Rows are one point carried round by a steady rotation, each followed by how many ticks it has turned.
The counts run from 0 to 972.
[112 127 102 141 103 127 141 144 163 147 117 101 130 193 143 125  79 169
 137 109 154  68 112 172 140 167 116 129 137 102  76 107 105 164 134 137
  69 175 112 120 167 123 110 115 116 101 130 147 170 142 133  84 119 157
  90 148 123 164 123 119 158 144  90 139 154 126 116 136  98 127 109]	472
[103 159  97 110 106  94 130 179 161 128 124  81 135 145 107 132 123 145
 176 151 137 140 153 181 106 139 148  92  95 159 126  89 134 142 147 199
  73 132 154 125 156  84 111 144 152 112 145 149 101  80  91 147 160 122
 122 132 108 112 144 152 148 120 107 131 150 129 131 152 123  95  90]	113
[140 109 148 104 148 134 138 149  77 147 114 119 125 113 101 130 186  52
 129 122 118 147 124  88 156 103 146 136 105 143 138 138 188  86 124 135
 161  74 127 122 142 145 152 132 120 148 122 137  88 151 138 155 143  94
 149 128 139 117 142 140  98 115 159 146 103 133 144 139 149 121 189]	42
[127 147 111 183 116 113 170 172 121 127 129 136 126 160  72 115 144 118
 180 114 166 136 136 157 146 132 142 109  91 179 122  88 115 139 164 169
  77 153 152 143 169 118  85 168 126  88 145 163 138 110 129 141 136 146
 124  88 152 139 172 156 118 106 111 140 103 110 163 152 131 126 110]	946
[139 127  90 143 110 179  99 157 154 113 155 177  71 157 105 124 138 183
  91 115 159 155 118  99 127 131  91 129 128  96 141 190 117 137 131 109
 109 158 152 138 105 145  67  81 118 107 174 113 166 103 117 159 143 159
 127  94 133 121  96 105  85 170  99 121 112 122 107  93 149 142 111]	619
[142 118 150 155 166 105 146  67 124 105 116 142 130  93 107 135 108 112
 135 125 154 137  73 114 126 123 163 147 150 130 185 119  77 111 143  74
 141 101 116 151  62 182 172 147 111 120  86 133 143 120 146 148 126 123
 120 109 151 114 148 143 145  91 140  99 174 142 142 149 160 116 126]	454
[123 121  95 104 152 137 127 161 122 147 107  70 119 132 130 138 151 105
 170 145 160 120 113 169 153 103 118 111 116 166  92 154 144  95  92 152
 103 177 101  94 150  98 146 105 119 133 153 118 118 130 159 109 164 108
 134 187 123 140  76 166 156 198 114 145 131  90 134 131 131 127 131]	202
[150 140 110  68 144 159  92 166  93 147 117  85 138 158 102 124 129 155
  79 138 129  82 150  79 146 142 140 111 148  80 120 169 129 141  79 119
 122 143 121  98 160 114  92 127 128 142 152 116 105 148 112 133 116 120
 164 153 122 134 111  89  52 156 140 166  88 124 120 109 131 136 182]	259
[122 152 132 186  73 107 143 153 126 152 164 192 131 162 131 153 140 146
 146 144 109 169 143 123 122 130 153 118  91 136 112  74  96 130 188 158
 128 124 152 149 143 137 106 162 135 100 114 141 148 132 133 155 142 185
 114  68 148 132 175 122 118  83 124 121 126 154 110 154  92 122  93]	11
[113 135 156 115 150 102 133  92  59 163  98 107 162 169 133 151 119  86
 109 131 110 121 110 158 145 143 190 174 119 115 135  86 122 108 148 137
 124 115 128 155 131 137 165 161 107 123  73 115 136 164 130 110 124 114
 163 159 125 107 151 127 118  61 149 118 119 163 111 171 118 149 151]	190
[123 146 165  81 184  92  81  59  88 134 128 139 155 140 153 129  95 132
 103 140 103 109 162 110 105 107 175 132 174 105 135  88  81 133 117 117
 132 126 128 115 102 134 147 162 137 121  78  78 119 146 132 136 107 114
 152 161 107 102 133  93  81 118 171 131 130 142 119 138 118 118 110]	184
[134 123 142 109 212  82 111  73 110 120 120 141 119  84 119 114 130  92
 167 129 129 165 130 150 133  91 162 118 151 172 169  98 135  97 131 143
 128 132 140 119  81 144 178 144 125 127 101 115 103  99 152 128 150  98
 155 172 129 123 107 174 134 140 152 101 148 105 172 132 164 119 100]	122
[129 110 144 162 157 112 161  65 104 115 119 161 164  84 106  99 102 119
 122 110 126  80  99 139 144 154 176 162 145 126 158  66 105 160 141 109
 138 106 148 174 137 163 164 150 127 128  78 154 141 153 143  90  67 130
 131 117 165 131 164 122 121  67 154 115 136 128 153 130 125 129 114]	244
[109 109 122 167 194 109 160 109  73 136 109 187 109 168 137 119 159  90
 110  74 136 111 122 106 169 131 108 162 146 141 106 147 114 108 107 114
 113 174 118 138 132 132 110 144  98 120 107 115 160 170 175 140 140 152
 140 133 133 149 104 146 105 137 133 122 108 123 150 140 147 164 141]	853
[114 124 183  96 158 121 138  80 102 121  96  98 155 144 166 148 115  93
 115 126 137  98 106 114 108 117 115 137 178 101 139 151 115  97 108  90
 164 119  69 101 114 145 189 157 115 129  85  98 107 157 144 129 111 107
 125 152 116 114 130 136 143 126 153 143 159 145  98 136 116 156 156]	366
[124 131 151  73  62 141  96 135 145 143 144 120 154  96 157 124 101 119
 117 145  77 132 150 150  90 156 147 133 111  84 139  89 180 140 155 150
 168  77 120 119 141 138 167 102 159 142 139 148  97 131  95 110  91 106
 105 149 119 114 180  79 149  98 134 156 128 154 117 120  84 136 130]	423
[152 126 101 151  81 149 150 223 175 133 137 151  92 110 100 100 176 133
 124 116 128 157 119  91 136 108 101 113  91 149 110 195 163 103 124 135
 120 115 156 106 154 147 104 129 130 131 157 153 137 115 135 174 163 172
 111  92 150 123 111 150 122 147 102 127 129 115 139 116 145  85 147]	768
[132 130 116 116 161 130 102  99 136  91 118 132 109 132 119 101  83 183
  89  89 150  62 140  98 129 148 128 127 190  84 127 160  70 149 105  92
  99 155 130 135 106 149 108 132 116 110 109 112 144 129 122 127 101 164
 128 137 133 112  85 104  70 128 123 132 147 148 134 110 145 121 127]	624
[125 115  73 149 172 131 108 121  81 128 144 130 129 163  96 119 152 123
 119 132 178 102 134 165 170 141 154 104 135 139 126 131 106 127 119 139
  91 204 115 148 153 127 125 109 111 108 150 143 132 143 151  91 116 110
 163 162 145 156 113 132  92 159 138 162  67  94 148 119 153 175 122]	798
[ 98 117 113 135  62 183 128 164 125 140 130 149 112 175 161 146 151 122
  85 124 101 119  82 159 111 160 124 150 103  84 116 165 160 108 142 139
 112 138 112 151 140 136 127  94 134 104 132 133 144 138 117 114 146 157
  94 144 136  94 138 109 165  92  93 162 147 162  55 135 130 150 128]	525
[116 111 131 174 154  98 164  79 135 109 121 135 145  87 117 135 111 114
 177 151 145 132  81 147 130 114 136 154 136 167 173 101  91 137 140  95
 121 118 111 155  82 142 166 156 131 114  91 143 145 119 163 111 129 127
 119 117 146 112 148 160 178  92 119  78 188 138 130 130 145 121  95]	453
[106 117 110 109 138 149 140 147 171 127 122  86 121 115 158 112 140 111
 149 136 129 118 130 170 107 116  58 113 130 162  99 160 164 115  89 167
 105 164  91  92 156  78 135  95 146 137 156 127 104 118 132 112 128  96
 125 190 112 140  87 172 160 188 104 143 125  95 132 109 122 140 111]	594
[136 128 101 160 187 116 119 135  71 130 133 147 107 155  60 108 149  87
 147  82 182 128 123 134 181 137 168 105 115 140 134  99 119 114 149 144
  98 177 141 155 145 155 103 140 100 116 123 143 139 139 155 118 131 118
 146 136 162 152 136 125  93 116 145 154  68  97 181 136 151 155 119]	406
[147 143 166 115 189 106 114  54  88 104 141 120 169 125 135 149  96 149
 113 143 113 136 161 107 120 121 131 140 158 121 172 103  99 147 113  87
 164 116 135 154  80 108 104 156 119 153 107  83 120 144 120 135 112  92
 171 114 104 129 135 102  95 131 177 106  99 144 142 118 128 162 135]	725
[176 124  74 112  87 141 126 209 165 138 112 134  93  90 121 102 130 156
 122 140 135 130 100  87 137  98 149 117 122 114 108 186 135 119  98 117
 133 114 138  68 135 169 150 110 123 136 140 154 136 121 160 143 140 163
  88 146 163 116 102 115 135 160 106 123 161 121 146 119 146  56 167]	923
[119 126 178 173  53 155 154 122 138 113 167 143 133 147 138 158 125 142
 130 127 121 127 141 116  97 151  65 127 116 110 123 126 111 150 157  85
 161 120 102 136 143 112  89 138 131 115 151 137 143 148  97 127  94 135
 109  56 138 142 169 127 152  99 122 130 114 145  90 132  73 157 120]	160
[129 134  92 123  97 144  96 117 180 126 138 183 118 113 180 109  97 214
  88 133 100  96 140 120 107 149 119 144 152 101 109 131  90 171 132 141
  97 138 145 138 143 121  98 111 159 104 127 127 158 132 125 125  96 196
 112 127 119 107  91 111 117 130 117 104 163 160 108 106 124 101  84]	626
[144 112 119 115 199 112  96  67 113  95 132 115 126  87 101 133 129 113
 157 152 157 147 106 167 124  98 160 121 151 139 183 116 106 111 115 107
 131 140 110 137  61 150 181 115 125 133  98 110 112 103 145  91 127  94
 151 181 139 121 110 151 143 157 152 113 147 115 153 115 162 128 104]	900
[119 135 187 165 153 106 172 127  90 116 113 112 142 171  99 132 138  85
 135  79 173  90 126  94 131 153 119 115 148 137 128 105  94 132 141 112
 135 120 126 134 141 129 114 207 107 103 109 133 117 137 125 159 113 133
 118  67 146 119 173 142  95  77 136 140 122 146 141 164 119 135 158]	941
[176 148  55 124 110 135 102 178 145 133 161 132 111 111  72 100 143 208
 122 161 128 160 157 106 155 121 171 115  86 130 149 128 117 150 133 137
 104 116 184 145 143 131  85 123 133 150 146 149 137 110 127 139 165 160
 161  90 140 106 108  89  81 134 133 112 114 128 139  98 158  78 129]	172
[147 112  85 117  52 167 116 203 168 135 125 133  98 130 108 124 154 132
 114 139 135 102  86 109 124 129 149 121 111 103 110 181 142 112 131 130
 118 109 128  99 167 159 165 111 136 121 143 161 131 115 131 114 133 185
  91 132 149  93 119 120 126 124 102 144 159 130 109 115 142  83 154]	531
[130 143  82 188 111 130 160 148 131 112 148 100 141 150  62 136 144 147
 167 146 162 113 104 166 161 146 113 111  86 163 155 102  91 153 151 118
 100 147 140 186 158  91  94 149 124 108 160 157 153 129 119 105 135 134
 147  73 152 136 158 146 138  90 130 122 120 115 141 127 138 133 121]	168
[119 157 101 109  75 128 104 151 102 155 146 133 135 195 126 169 119 142
  97 155  97 168 135 145 129 150 194 132  87  94 129 119 142 123 170 157
 122 100 150 167 125 124 101 131 128 107 125 114 143 119 104 139 172 152
 139 112 105 101 151  88  94  83 142 140 123 177  86 144 133 122 145]	734
[176 115 157 124 146 134 138  98 148  95 121 142 151  98 153 124 113 157
  97 116 120 114 121  57 126 105  80 140 170  87 135 160 105 146  89  47
 191 102 107  96  97 134 118 129 101 159 119 112 136 167 128 142 100 127
 131 101 128 144 110 115 133 162 151 104 142 145 130 106 117 131 158]	543
[137 142 104  75 101 166  92 183 127 145 127 102 141 164 126 118 143 190
  79 153 112 103 175  97 121 129 125 115 119 108  92 165 132 136  93 132
 137 137 124  90 183  91  92 109 143 133 154 121 106 150 112 139 127 148
 149 149  93 117 112  80  73 165 114 166  87 137 108 116 123 125 163]	260
